rotation ticks, each row followed by its count of ticks
The counts run from 0 to 383.
[  6  -3  -6  -8   2  -1  -4 -19   7   9   2  -7  -3   4   8   8  -3  -9
   5  -1   5  -1   1  16  -1 -20   4 -10   3  -9 -13   3   4  -7  13 -16
   4  -6  -5   1 -20  -1   4  -1   8  14  -4   7   5  -6  12 -13   8  -1
  -1 -11  -3  -6  -6  -7  -2  -9   1   4  13   6  14  14   8  12  -2   8
 -19   2  -7  13   9  -1 -10   8] | 91
[  8   3  -2  -8   0  -4   2 -21  -3   4   4   4   3   7   6   8   3 -12
   7  -2  -5   2  -2  22   3 -14   7 -14   5  -9 -12  -1  -3  -5   8 -17
   4  -3  -1  -4 -19   0  10   2   4  15   4   4   6  -7  18 -12  12   2
   2  -7   2 -11  -4   0   4  -5   1   7  12  11   9   9  -2  14  -7   8
 -13  -3   1   8  -1  -4 -22   5] | 95
[  2   3  -1  -7   8   0  -4 -23   1   5   7  -2  -9   8   3   3   1 -11
   8   3   1   3   2  20   2 -20   7  -6   1  -9  -8   1   3  -3   5 -14
   3 -10  -2  -4 -18  -3   7   0  10  14   0   6   7  -8  15 -14   6   7
  -2  -2  -4 -21  -8  -6   2  -2   0   4  13   9  10  17   2   9  -5   3
 -15   1  -4  14   2  -5 -18   5] | 105
[ 11   4   0  -7   4  -5   0 -15   7   6   9   4  -1   3  10   7  -1  -9
   4  -3   6  -1   3  13   7 -13   5 -11   0 -12  -3  -2  -1 -12  13 -16
   2   1   0  -2 -15  -5   1   2  12  14  -1  11   5  -4  15 -15  11   1
   1  -3  -1  -9  -4  -5 -13  -9  -4   8  14  13  17  10  -2  17 -10   3
 -16  -2  -4  10   8   1 -11   7] | 219
[  3  -7   1  -5   6   1  -3 -21  -1   5   3  -9  -4   5   0   6   0 -14
   4  -5   2   2   6  13  -2 -16   1 -11  -1 -10 -17   1   7 -12   6 -13
   7  -5  -5  -3 -20  -8   5   5   5  15  -4   6   3  -5   5 -11   7   6
   7  -3   1 -11  -1 -10   2 -11  -4   5  11   1  14   9  10  14  -1   1
 -19   1 -11  14  12  -3 -11   9] | 372
[  6   2   4  -5  15  -2  -4 -17   8   8   4   3   4   4  -1  -1  -6  -5
   6  -6   6   0   9  15 -13 -16  -1 -13   5  -5 -13   5  -2  -6   9 -11
   1  -2 -10  -6 -14   0   6  -9   1  16   1   4   1 -14  10  -8   9  -3
   7 -13   1  -1 -11  -6  16  -4   9  -4  14   2  19   3  -3  12 -10   6
 -16  -1  -1   5   1   5 -20   6] | 134
[ 10   2   9  -5  16  -5  -2 -18   4   5   6  13   2   5  -2   0   0  -5
   2   2   3  -5   9  16  -1 -12   1 -17   1  -7  -8   0  -7 -12   8 -15
  -1   7  -5  -7 -12  -3  10  -2  -1  14   8   8   0 -16  12  -7  11   2
   9   1   4  -9  -3  -2  11  -4   4   3  13   5  15   4  -6  18 -12   0
 -16  -2   4   7   1   2 -21   5] | 264
[ 13  -1  10  -5   3   2   3 -23   6   9   7  -4   7  10   3  -3  -7  -9
  -1  -8  -1   0   7  22  -2  -9   5 -14   7  -6 -14   0  -2  -6  12  -7
   4  -1  -1  -2 -17  -7   5  -2   0  18  -2   4   1  -1   4 -10   8  -1
   0  -6  14   2  -6  -4   9  -4   1  -3   1  -1  19   4  -5  22  -7   1
 -12  -9  -7   7   2   2 -22  11] | 291
[ 14   3   4  -3   8   0   9 -21   0   4  10   0   5   7   5  -1  -2 -10
   6  -4  -6   5   5  21   0  -6   7 -12   3  -7  -9  -2  -6  -6   7 -11
   3  -2   1  -5 -17  -9   0   0   2  14   0   8   3  -1   9  -7  13   8
  -1  -5   8 -13  -8   0  -1  -2  -6   3  -1  11  16   4  -5  19 -10  -3
  -7  -9  -9   5   2   4 -29  11] | 163
[  5   3   1  -2  12   2   4 -23  -2   5  11  -1   0  12  -9  -5   0  -4
  -3  -3   5  10  13  19  -8 -16   0 -13   4  -4 -20  -2   1  -9   3  -6
   6  -2  -2  -4 -12  -2   7   2  -4  16   0   3   2  -7   5  -7   3   5
   3   1   6  -9 -11  -7  11 -12  -1   2   1  -2  17   3  -1  18  -3  -4
 -12  -8  -8   5  11   6 -26   8] | 316
[ 20   6   1  -4  12  -4   3 -18   8  10   8   5   3   5   5  -4  -6  -3
   6   0   0   0   3  21  -3  -9   5 -12   2  -9  -5  -3  -7  -7  11 -12
   1   1   0  -4 -14  -3  -2  -3   1  11   2  11   4  -8   7  -2  10   9
  -2  -9  -1  -9  -8  -3   2  -5   1   0   2   8  15  11  -3  15  -9  -3
 -14  -5 -11   7   6   4 -30  13] | 150
[  6   0   2  -2  10  -3   3 -23   3   2   3   1  -5   9  -2   4   2 -10
   1  -3   1   0   7  21   2 -16   7 -14  -4 -12 -16  -2   3 -15   9  -9
   5   5  -2  -7 -12  -3   5   5   0  17   3   4   1 -10   4  -8   8   9
   3  -1   1 -14  -3  -1   6  -7   1   3  13   7   8  10  -3  18   1  -4
 -17   0  -2  16   6  -7 -22   9] | 239
[ 15   1   2  -3  16  -4   2 -17   6   9   2   3   2   3  -1  -1   0  -4
   6   2   2  -4  10  16 -10 -12   1 -18   1  -5 -10   1  -6  -8  12 -15
  -1   1  -7  -4 -15  -3   4  -7  -4  10   3  10  -1 -12   7  -4  11   5
   7 -12   2  -6  -6  -6  13  -7   2   0   3   3  16   4   4  14 -10   1
 -15  -2  -7   9   7   7 -23  13] | 137
[ 14   4   0  -3   6  -1  10 -22   0   6   9   1   4   6   6   0  -2  -7
   4  -1  -6   5   4  23  -2  -9  10 -13   4  -8 -10  -1  -6  -4   9 -12
   3   0   1  -5 -16  -6   2  -2   0  12   1   7   2  -3   9  -7  13   7
   0  -7   6 -12  -9   0   3  -3  -2   3  -1  10  14   6  -5  18  -8  -1
  -8  -7  -6   4   2   2 -31  12] | 162
[  9   5   4  -6   6  -3   0 -20   6   9  10   5  -1   4   9  -1  -6  -3
  -3   1  -2   0   1  19   6 -12   7 -14   9  -9  -6   1  -8  -1  10 -14
   3   2   1  -3 -17  -4   7  -4   6  16   1   7   6  -6  15 -15  12  -7
   3  -3   8  -8  -7  -4   1   1   4   4   9   5  18   7  -9  17  -9   6
 -13  -8   1   3  -2  -2 -23   3] | 287
[  5   2   3  -5  16   0  -9 -18  12  12  10   1  -7   4   0  -7  -5   2
  -2   5  10   1  11  11  -7 -19  -1 -10   4  -6  -9   3   0  -5   8 -13
   3  -5  -5  -3 -16  -4   4  -6   5  14  -4   9   5 -12  10 -12   3  -2
   5  -3  -1  -9  -8 -15   6  -8   5   1   9  -4  22   9   4  11  -9   0
 -21  -2  -8   8  12   5 -13   7] | 1
[  5  -1  -5  -7  -3   2  -2 -23   2   7   8  -7  -4  11   5   3   1 -11
   2  -1   7   4   3  18   2 -21   3  -9   1  -8 -14  -3   8  -6   9 -11
   7 -10   0   2 -19  -2   4   5   8  16  -6   4   8  -1  13 -15   4   3
  -4  -1   0 -10  -7 -10  -3 -14  -4   3   7   4  13  15   9  14  -3   3
 -16  -2 -10  13  12   1 -10   6] | 361
[  5   5  -9  -6   8  -6  -2 -18   1   6   7   5   1   5  -3   5   2  -4
   2  -3  10   3   6  13  -9 -18  -1 -16   4  -7 -17  -1   2 -10   8 -14
   6   0  -6  -2 -14   7   8   0   1  13   2   4   5 -15  13  -7   7   0
   6  -9  -5  -3 -10  -7   6 -16   6   5  16   3  14   6   4  15  -4   7
 -17  -2  -2   4  12   6 -18   5] | 69
[ 15   4  -2  -6   5  -5   3 -18  10   6   4   2   4   8   3   3  -1  -8
   3  -9  10  -2   7  16  -1 -14   3 -14  -4  -9 -12  -5   0 -16  18  -9
   2   3  -1  -1 -11   1   0   5   2  14   0   7   3  -8   6  -6   7   9
  -3  -8  -1   1  -7  -4  -2 -14  -2   1   7   8  14  12   1  21  -3  -1
 -18  -1  -8  14  15   6 -16  13] | 215
[  4   1  10  -6  10  -1  -3 -21   0  -1   4   0   2  10  -1   4  -6 -16
  10 -12  -3   3   1  19  -3 -13   3  -6   2  -9 -14   2   0  -9   0  -8
   4  -5  -7 -11 -16  -5   8   1   5  19   4   2   5  -9   9  -8   8   6
   3  -3   3 -11  -7   0   9   1   4   0  18   6  14   6 -10  14  -6   4
 -14  -1  -2  10  -4  -6 -22   3] | 109
[  1   4   0  -7   8  -1  -4 -22   1   2   8   2  -7   9   3   3   0 -11
   9   1  -2   4   1  20   2 -19   7  -6   1 -10  -9   1   1  -4   2 -14
   4  -8  -2  -6 -17  -1   7   2   9  17   2   5   8 -10  16 -13   7   6
  -1  -1  -3 -22  -8  -4   2  -1   2   4  16   9  10  15  -2  10  -6   2
 -14   1  -3  11  -2  -7 -20   3] | 106
[ 18   3   6  -9   2  -2  -3 -16   4   5   5   6  10  11   4   6  -6 -16
  12 -10   2  -2  -1  15  -1  -6   0  -9   1 -10  -8  -5  -4 -13   8 -11
   2  -4  -4  -3 -15  -2   1   4   6  17   4   7   7  -9  11  -3  10   9
  -2  -6   0  -1  -3   0  -1  -9   0   3  15  10  15  13  -2  20 -12   3
 -17  -3 -11  10   4   2 -17   6] | 86
[  1   1   8  -8   6   1  -2 -22  -6   1   6   3   4  13  -7   3   1 -17
   8 -11   0   5   7  17  -4 -15  -2 -10   4  -3 -16   0   2  -9  -1 -11
   4  -6  -7  -7 -17  -1  14   3   2  19   6   0   4  -9  15 -11   6   5
   6   1   7 -10  -6  -2  12  -6   0   4  16   4  13   4  -3  16 -10   4
 -13  -4   1   7  -2   1 -16  -1] | 379
[ -5  -3   4  -5  11   4  -1 -23   3   4   4  -7  -6   8  -2   1   3 -11
   2  -3   8   2  13  16  -2 -23   2 -12   1  -5 -14   6   7 -10   9 -13
   1  -4  -6  -4 -15  -4  10  -2   6  19  -1   1   1  -7  12 -20   6  -3
   6  -1   7 -11  -8  -9  10  -5   0   1  11   2  17   4   0  14  -5   3
 -14  -1   2  14   3   0  -7   3] | 247
[  7   4   3  -8  11   0  -9 -14   4   5  12   2   2   6  -3   2  -2 -10
   9  -8  11   6  10   6  -6 -12  -6  -5   1  -6  -9  -1   2 -12   0 -11
   2  -7  -6  -3 -16  -5   3   2  10  16   0   9   8  -8  15  -9   8   6
   6   0  -2  -9  -8 -11  -7 -13  -4   7  18   3  22   6   0  16 -16   2
 -17  -3  -9   5  10   9  -9  -1] | 64
[ 11  -3   8  -9   0   2   1 -22  -1   3   2  -2   9  11   4   6  -3 -20
  12 -12  -4   1   2  20   0 -10   2 -11   3  -6 -13  -3  -1  -9   6 -12
   3  -7  -4  -6 -20  -5   8   3   2  17   3   3   3  -2  12  -8  11   8
   1  -6   8  -5  -3   1   6  -4  -3   1   9   9  13   8  -2  19 -10   5
 -13  -3  -6  10  -2   0 -18   7] | 98
[  3   0   0  -4   9  -2   3 -24   4   1   2  -1  -4  10  -1   3   1 -11
   1  -6   3   2   6  22   2 -19   7 -13  -3 -11 -16  -1   3 -13  10  -7
   4   4  -3  -6 -10   0   6   5   0  18   2   2   2  -9   6 -10   6   7
  -1  -4   0 -11  -6  -2   8  -6   3   1  13   6   9  10  -4  16   4  -2
 -16   1  -1  18   4  -6 -22  10] | 238
[ 16  -1   6 -10   1  -1  -4 -16   7   7   4   1   9   8   6   5  -8 -17
  12 -13   4  -2   0  14  -1  -8  -1  -9   0  -9  -8  -3  -1 -11   8 -11
   3  -5  -4  -2 -19  -4   2   3   7  17   1   8   7  -5   9  -6  11   7
   0  -7   1   1  -2  -3  -3  -9   0   1  16   7  18  12   0  19 -11   5
 -18  -2 -12  11   5   3 -13   7] | 87
[  8   9   2  -9   3  -2   1 -18   6   3  10   7   9  13   1   3  -1  -9
   6 -12  13   3   6  15  -1 -15  -1 -10   4  -4  -8  -3  -2 -11  12  -8
   0  -1  -3  -2 -10   5   6   0   6  18   2   0   5  -8  17 -12   7   0
  -4  -6   2   2 -15  -1   1 -11   3   0  13  10  19   6  -8  20 -12   5
 -12  -5   1   7   3   9 -16   3] | 211
[ 13  -3  13  -6  11   3  -5 -16  10   8   4   1   4   5   1  -4  -4  -9
   5  -3   6  -6  13  11  -4 -12  -4 -14   1  -4  -8   2  -3 -10  12 -13
  -4  -1  -7  -2 -16 -11   6  -4   2  14  -2   9  -1  -6   9 -11   9   1
   6  -3  12  -1  -2  -7   9  -6   0  -2   6   0  23   4   2  19 -15   1
 -18  -5  -5  12   4   9  -8   9] | 268
[ 14   3  -3  -5   4  -5   1 -17   8   7   6   2   0   5   7   5   1  -8
   3  -2   7  -3   4  15   3 -13   4 -13  -5 -12  -6  -4   0 -14  17 -13
   2   4   1   0 -13  -3  -2   4   7  12  -1  11   4  -7  10  -9   9   8
  -1  -4  -2  -9  -4  -5 -10 -13  -4   6   9  11  14  13   2  18  -7  -2
 -17  -1  -8  14  14   3 -15  10] | 217
[  0   7  -5  -2  14  -1   6 -22  -4   2  14   1  -3   5  -4   0   5  -3
   1   0   3  11  12  17  -5 -18   5 -12   3  -5 -13   1   1  -6   4 -13
   4  -1  -1  -5 -13  -2   7  -2   4  13   0   5   4  -7  17 -15   9   3
   7  -2   1 -20 -15  -5   2  -7  -4   8   6   8  17   0  -4  14  -8  -1
  -7  -4   2   3   7   4 -23   4] | 184
[ 15   1  11  -7  11  -1  -3 -16   5  11   8   6  10   5   0  -4  -7  -6
   2  -5   2  -1   8  12  -6  -6  -3 -16   9  -4 -10   0  -9  -8   7 -11
   0   1  -6  -4 -17  -6   6  -4  -1  15   3   7   3  -9   9  -5  11   0
   8  -3  10   1  -4  -6   8  -6   2   2   7   0  23   0  -4  20 -16   3
 -15  -9  -6   0   4   9 -21   7] | 8
